In the data rows, the value 128 means zero.
Some points, one per row:
[162 148 125 120  97 142 113 175 144 161 104 121 117 141 115 120 151 113 158 147 134 122  96 126  58 154 168 118 135 129 126 132 148 157 143 126  96 104 115 111 135 124 138 114]
[125  98 116 124 112 142 149 132 126  93 147 158 146 117 147 127  95 125 168 145 121 161 152 118 138 136 137 122 144 165 139 116 139 132 123 123 105 136  95 116 104 119 175 128]
[172 118 131 134  76 146 124 145 133 118 145 127 145 145 112  83 107 132 100 129 108 151 128 112 114 154 132 106 138 135 144 171 145 139 132 116 157 128 125  95 128 125 174  69]
[122 135 138 127 119 146 127 149 164 146 129 127 133 134 140 111 123 115 142 130 127 112 126 101 134 150 117 137 120 126 167 115 113 142  98 146 129 149 102 124 121 135 118 180]
[125 125  86 105 107 147 124 170 137 154 131 161 143 135 110 132 120 152 106 183 126 137  95 135 103 172 184 120 144 182 100  93 182  96 109 134  80  90 109 110 132 143 151  87]
[ 95 128 140 148 196 125 162 124  81 133  74 126 127 100 139 168 129 101 140 161 106 147 124 147 149 134  97  78 120 117  74  82 133 103 114 127 141 140 150 197 168 118  94 211]
[ 95 129 147 122 183 106 185 117  55 149  54 106 133  97 146 194 172 101 133 123 123 116 106 149 124 111  75 111 116  80  91 103 125 103 137  96 154 112 167 201 174 109  79 158]
[119 124 155 147 125 136 102  76 104 142 111 136 119 121 135 137 108 152 119 110  93 130 119 114 129 117 107 116 129  82 126 127  93 129 115 142  97 146 139 141 130 162 130 145]
[135 130 167 167 169 140 113 102  72 125  95 144  87 134 163 126 149 156 150  67 104 118 130 135 101 113  79 118 142  33 131 147 114 123 107 111 139 139 136 109 161 118 101 142]
[131 139  83 112 126  95 145 146 145 177 105 140 168  77 138 105 101 105 116 145 111 124 101 148 149 119 172  92 147 183 170 123 136 138 181 146 113 111 124 170 111 115 172 124]
[160 136 125  99  86 140 137 173 182 146 165 102 125 134 130  70  89 154 140 147 114 124 121 100  94 135 188 122 129 129 132 126 128 118 137 131 133 109 124  86 104 132 164  62]
[127 167 128 121 155 140 104 143 121 169  94 140 116 118 125 146 151  90 159 118 156  64 136 158 117 137 129 141 130 129 146 135 119  93  99 149 103 144 101 157 127 128  89 196]
[139 113 137 140 104 131 104 159 136 103 145 131  99 148 150 130 106 137 119 136 134 154 116 131 150 120 125 161 121 133 117 180 128 112 120 139 110 136 112 110 113 122 144  95]
[147 138 149 123  82 112 143 139 159 102 149 115 126 122 103  84  94 130 114 117 126 143 139 104 135 138 158 106 159 165 157 133 134 141 147 120 124  97 132  93 119 127 140  87]
[145 107 116 113 132 142 131 123 121  72 103 145 144 127 117 143 120 123 139 161 143 166 133 131 110 136 112 120 134 154 141 134 157 120 113 127 134 137 108 108 130 109 108 117]
[138 107 147  98  85 140  91 143 192 100 178 147 161 162  82  82 120 107  85 145 105 147 132 119  62 135 176 133 111 163 176 187 140 143 143 149 136  97 111 113  87 133 143  56]
[141 106 129 136 116 129 129 125 157  97 141 128  94 112 139 115 101 148 138 135 139 132 126 152 146 126 122 127 125 112 128 144 147 138 135 129 127 152 134 129 125 124 141  88]
[148  86 134 111 112 111 103 153 142 119 143 140 122 130 107 107 104 145 105 133 125 129  99 116 146 177 173 139 125 156 121 155 146 126 108 145 106 138 105  95 122 146 171  65]
[144 107 160 115 113 112 106 130 159 119 142 117  99 126 138 145 138 162 133 135 142 123 143 139 162 133 126 125 128 132 130 144 157 141 117 124 129 128 125  95  87 120 135  95]
[ 97 172 117 145 175 116 165 113  81 139 100 132 136 121 141 182 147 121 136 109 125 105 132 174 133  89 109 132 115  99  96 101 108 128 115 125 121 157 144 160 146 154 105 199]
[183 150 136  78  69 149  87 193 220 128 192 134 146 196 120  49  86 144  80 121 125 125 107 122  81 165 192 160 118 154 156 169 128 139  98 155 143 123 120  41  91 126 180  40]
[117 146 110 161 174 129 117  90  70 116  86 105 115 135 165 176 165 151 171 113 160 145 114 120 132 112 103 169 137  96 101 107 129 139 138 102 164 145 167 132 128 108 120 152]
[151 128 161  98  83 134 122 125  92 173 117 117 129 164 111 140 121 144  87 148  93 135 109 133 129 166 138 152 103 114 126 165 146 135 128 109 154 154 126 139 118 132 189  91]
[117 113 120 135 175 147 129  92  70 161 111 157 119 101 162 174 170 155 179 125  94 134 127 109 162 116  76 100 122  89  79  70 104 127  80 126 114 148 138 124 160 142 103 216]
[109 110 169 139 115 101 129 105 118 156  96 114 133  62 116 131 112 128 131 156 119 105 139  98 133 125 128  85 111 149 138 138 114  99 169 127  99 101 115 165 146 140 154 173]
[126 144 109 141 114 137 148 145 111  89 134  73 146 110 114 124 118 118 127 107 150 105 120  98 148 150 157 173 161 170 146 120 164 113 149 131 121 127  96 109 131 112 137  97]
[ 94 137 134 140 149 127 150  80  80 124  68 131 104 158 149 188 174 115 143 110 135  95 122 140 148 104  86 111 148  62  78 112 119 169 127 101 154 146 146 141 182 126  96 189]
[ 93  53 149 121 152  91 151  74  91 131 106 116 122  61 154 183 145 115 119 143  77 171 139 176 169  80  92  95 101  77  97 111 118 110 123 126 153 150 136 198 155  99 147 159]
[156 180 160 137 106 123 134 132 168 125 151  86 125 139 105  91 119 145 142 121 122 136 130 109 147 127 139  83 146 119 152 139 116 141 150 114 103 120 118 114 144 158 127 116]
[138 116 140  88 103 120  97 154 163 112 195 132 116 144 111  94 114 120  67 132  98 153 135 136  95 144 187 145 137 146 143 146 150 131 117 144 151 104 121 103 101 106 161  53]
Here are 12 more points, each followed by its number:
[134 103 148 141 115 125 115  92 100 136 129 131 132 111 134 164 139 102 141 117 103 147 135 119 113 105 133 130 103  94 116 146 113 140 158 119 137  99 158 136 134 112 146 126] 0
[135 107 148 118 102 116  94 133 167 122 186 188 151  80 150 136 128 151 130 137 130 135 134 115 152 107 142 122 118 158 159 129  89 116 133 164  78 121 117 116 122 121 147 110] 1
[137 178 103 127 156  97 136 145 134 148 128 159 150 154 116 119 139  95 144 123 109  81  92 116 108  98 116  87 152 119 145  95 144 139 134 122 112 106 131 109 185 156  84 152] 2
[160 167 105 124 131 101 117 143 178 155 158 126 137 158 137 108 103 115 135 100  98 128 115 122 126 109 146 123 164 124 157 108 116 141 122 133 108 124 160 106 115 157 154 120] 3
[154 187 109 113 133 129 113 132 152 110 130 146  98 168  93 113 148 143 135 114 150 124 120 155  99 122 165 159 119 160 129  88 158 136 121 149 120 121 135  76 139 154 110 135] 4
[ 98  79 157 170 151 112 170  99 119  74  86  95 118  77 140 145 154 121 120 151 123 169 138 137 188 121  46  91 105  88 114 128 112 132 129 131 144 144 137 184 156 159 121 157] 5
[106  96 183 144 120 146 110 107 150  92 159 137 108 112 146 137 114 139 140 141 155 131 143 123 128 108 119 107 118 159  94 159 138 105 124 123 119 126  84 122 103 117 117 117] 6
[ 81 146  75 135 171 137 183 148  59 164  58 125 150 112 145 174 172  94 156 120 133  94  97 129 153 120  98 144 151 115  97 102 118  91 113 121 108 147 125 202 144 120  81 211] 7
[136  90 136 130 128 103  97 123 184 136 139 139 114 129 140 117 161  87  94  94 116 157 138 157 143  89  82 157  92 102 155 158  99 146 125 156 167 121 171 160 115 129 115 155] 8
[147 186 118 109 118 147 102 172 135 139 135 130 110 201 104 106 168 113 132 112 128  89 129 121  90 147 160 160 175 138 141 113 126 139 114 113 130 138 145  73 131 135  89 102] 9
[124 124  87 104 115 172 104 107  68 139 114 146 127 158  96 158 134 155 132 144 163 117 147 127 116 144 173 135 137 149  90 124 162 156 105  97 117 125 150  88 161 121  98 117] 10
[109 131 143 141 137 107 121  92 108 141 117 111 118 106 137 168 161 134 195 133 101 123 150 113 112 105  94  91 137  91  87  78  99 142 129 114 133 126 135 152 174 135  96 187] 11
Which two of these numbered points are nearest to each point below, looking only along the 7 directions in which the first points spread most? Their numbers follow each, nearest first.
[114 111 141 111 145 103  98 100 156 125 148 122 105 114 142 130 133  81  80  81 149 147 154 159 127 121  82 165  98 107 189 166 117 149  66 131 192 164 181 158  97  73 101 169] > 8 6
[129 147 113 159 145 110 171 138  66 128 110 131 151  95 138 163 160 106 118 153 158  97 111 140 149 117 119 116 132 151 109 119 155 103 136 116 143 117 104 178 119 110 114 149] > 7 2
[144 205 117 144 109 115 115 175 169 149 139 116 153 198  89  99 146  72 162  97 132  95 119 115 102 108 168 144 136 170 160 144 123 103 137 154 115 126 125 132  86 146  98 149] > 4 9
[122 105 139 143 127 111 132  85 121 169 163 139 159 120 131 139 109 126 102 150 109 127 127 153 121  93 160 100 139 132 129 135 127 148 139 138 132 122 124 131 137 128 173 117] > 0 6
[171 165 103 123 106 107 117 128 183 145 166 106 150 134 145  96 120  96 101  97 105 101 125 125 110 117 147 155  90 138 181 148 102 151 174 151 133 111 124 148  89 134 159  96] > 3 1
[133 100 149 105 106 137 120 126 109 100 148 137 143 110 109 151 139 129  78 174 120 141 137 135 116 111 144 119 129 154 110 127 143 148 138  97 166  94 121 171 125  78 141  74] > 0 6
[111 127 107 124 163  93 128  99 125 112 122 113 133 110 128 162 160 117 150 154 132 124 137  89 140 102 121 132 171 133  91 100 141 162 163 114 118 111 148 143 129 123 101 145] > 0 11
[146 109 134 141 146 133 112 154 105 106 109  96 145 148 104 105 115 119  84 115 161 119 121 151 126 139 148 155 112 152 136 145 154 127 154 130 148 107 135 157  80 104 121  98] > 0 4
[141 139 154 147 119 127  86 123 139 121 111 122  67 142 148 120 126 122 117 109 157  70 152 152 138 111 119 151 121  75 161 212 116 119 124 127 119 116 125 117 136 141 120  92] > 8 3
[143  85 127  88  88 124  97 162 228 112 167 166 149 136 101  59  90 133  75 136 129 121 137 128 145 167 163 130  90 164 216 178 140 116 116 154 111 124  89 116  78 129 203  93] > 1 3
Here are 12 other points, each followed by its number:
[156 141 134 149 130 119 132 149 150 153 109  86 129  86 140  97 144 143 145  90 122  98 113  89 160 117  99 134 145 114 172  96  95 106 175 145 116 113 146 159 139 151 109 141] 0
[150  79 120 106  99 130 103 142 196 146 169 116 132 118 140  91 129 106 110 133 103 180 130 155 111 126 127 135 100 118 160 189 100 132 126 122 172 115 112 129  95 100 152  80] 1
[ 95 131  90 149 163 120 108  83  82 128 106 151 128 124 142 176 161 128 148 111 145 131 131 143 154 114  73 137 120  74  83  73 100 140  81 119 110 169 157 131 182 107  87 222] 2
[145 101 126 134 135 134  80 113 128  71 126 160 137 135 125 136 121 123 125 102 144 140 132  96 110 122 108 134 111 144 111 141 130 145 109 113 131 147 128  86 139 142 128 125] 3
[120 103 121 131 129 114 169 106 119 134 138 143 122 126 118 147 116 180 150 133 106 151  90 108 123 124 101 107 148 114 135  83  94 107  97 127  88 154 140 109 168 145 117 145] 4
[150 104 102 116 100 102 117 119 160 129 193 119 155  95 118  75 107 134  55 160 117 198 123 164 120 103 154 147 121 157 173 152 154 161 135 128 163  99 144 138  88 126 190  39] 5
[115  87 133 120 136 135 134 160 116  64 103 146 144 107 173 164 116  81 139 142 160 156 153 157 116 116 131  92  82 147  88 152 149 121 130 139 148 122 125 204 119  90 105 131] 6
[ 79 132 172 121 174 147 131  83   1 127  40 119  88 103 151 221 171  87 144 136 154  60 191 165 138 121  90 166 101  63  69 120 149  94 135 121 162 135 142 193 167  84  56 215] 7
[153  79 136  98  99 143 107 152 150 161 158 142 170 103 121 106 115 126  98 139 123 149 118 133 102 142 147 168  98 138 170 160 116 131 118 152 110 128 121 142 110 130 150 112] 8
[126  97 136 126 143 149 107  84 117 121 117 160 142 120 153 145 106 115 156 137  82 134 128 117  98 115 130 101 113 104 132 144 112 136 126 134 107 130  94 126 123 142 139 167] 9
[148 153 133 108  89 123  94 116 150 113 182 115 147 135 106 103 118 141  73 114 154 129 149 112 104 152 134 164 108 151 154 165 120 140 116 140 141 118 135  83 107 133 114  65] 10
[113 141 140 135 164 120 154 110 119 166 131 120 136 140 171 130 146 127 139 153 103 116 127 134  97 121 135 136 129  87 108 109 118 132 148 110 141 147 144 126 131 135 138 144] 11
The same question for these:
[160 133 133 105  81 119  96 173 186 136 175 126 134 152 120  69  89 149 122  99 140 103 122  96 147 156 163 166 146 154 172 162 127 129 132 131 117 122 115  90  91 156 157  68] > 10 8
[104 159 140 158 198 135 200 118  47 130  73  90 106 108 152 171 168 141 163 106 160 113 140 175 182 101  25 111 136  13  79 106 105 127  89 102 160 197 190 167 193 145  41 202] > 7 2
[144 127  90 105  99 122 124 185 170 133 166 159 164 118 121  96 107  95 108 143  95 135 145 148 126 130 161 142 106 187 148 131 142 100 138 143 122 127 118 123 119 155 158 109] > 8 1
[194 136 123  75  57 103  88 174 255 151 245 137 187 145 115  28  99 132  48 139  90 161 128 111  75 156 219 143 117 228 188 182 142 136 144 159 136  96 101  85  58 152 207  18] > 5 10
[117  71 137 124 117 133 147  94 142  97 152 166 142 130  87 114 105 142 134 136 124 143 128 111 157 149 125 102 133 161 137 134 107 122  94 162 109 129  81 159 145 170 173 133] > 9 8
[127 100 161 142 111 115 117  49 107 141 183 133  98 119 135 149 109 132 137 151  87 162 131 112 164 127 123  95 152 116 111 106 117 136 114 133  91 131 134 114 145 134 166 131] > 4 9
[111 116 119 159 169 102 148  67  81 113  66  81  89  90 157 176 153 125 134 107 142 107 133 131 166  70  63 127 116  60  91 121 101 143 140 116 145 132 174 167 165 116  73 181] > 7 2
[ 77 136  95 120 113 126 151 141  95 101  72 110 163 104 109 129 111  82 125 113 206 129 133 150 156 156 102 148 122 173 147 158 142 104 102 134 157 144 130 175 128  76 129 169] > 6 11
[107 135 100 175 181 113 141  91  83 130  94 141 105 109 163 197 170 143 178  95 147 112  99 149 160 100  64 129 137  61  84  85  91 124 118 116 149 142 154 111 194 111 106 233] > 2 7
[110 113 103 101 108 153  96 158 139 117 169 176 141 147 107 132 117 128 111 130 123 132 140 135 102 122 151 144 105 155 121 141 127  99 111 151 122 133 114 131  99 108 124 115] > 8 3
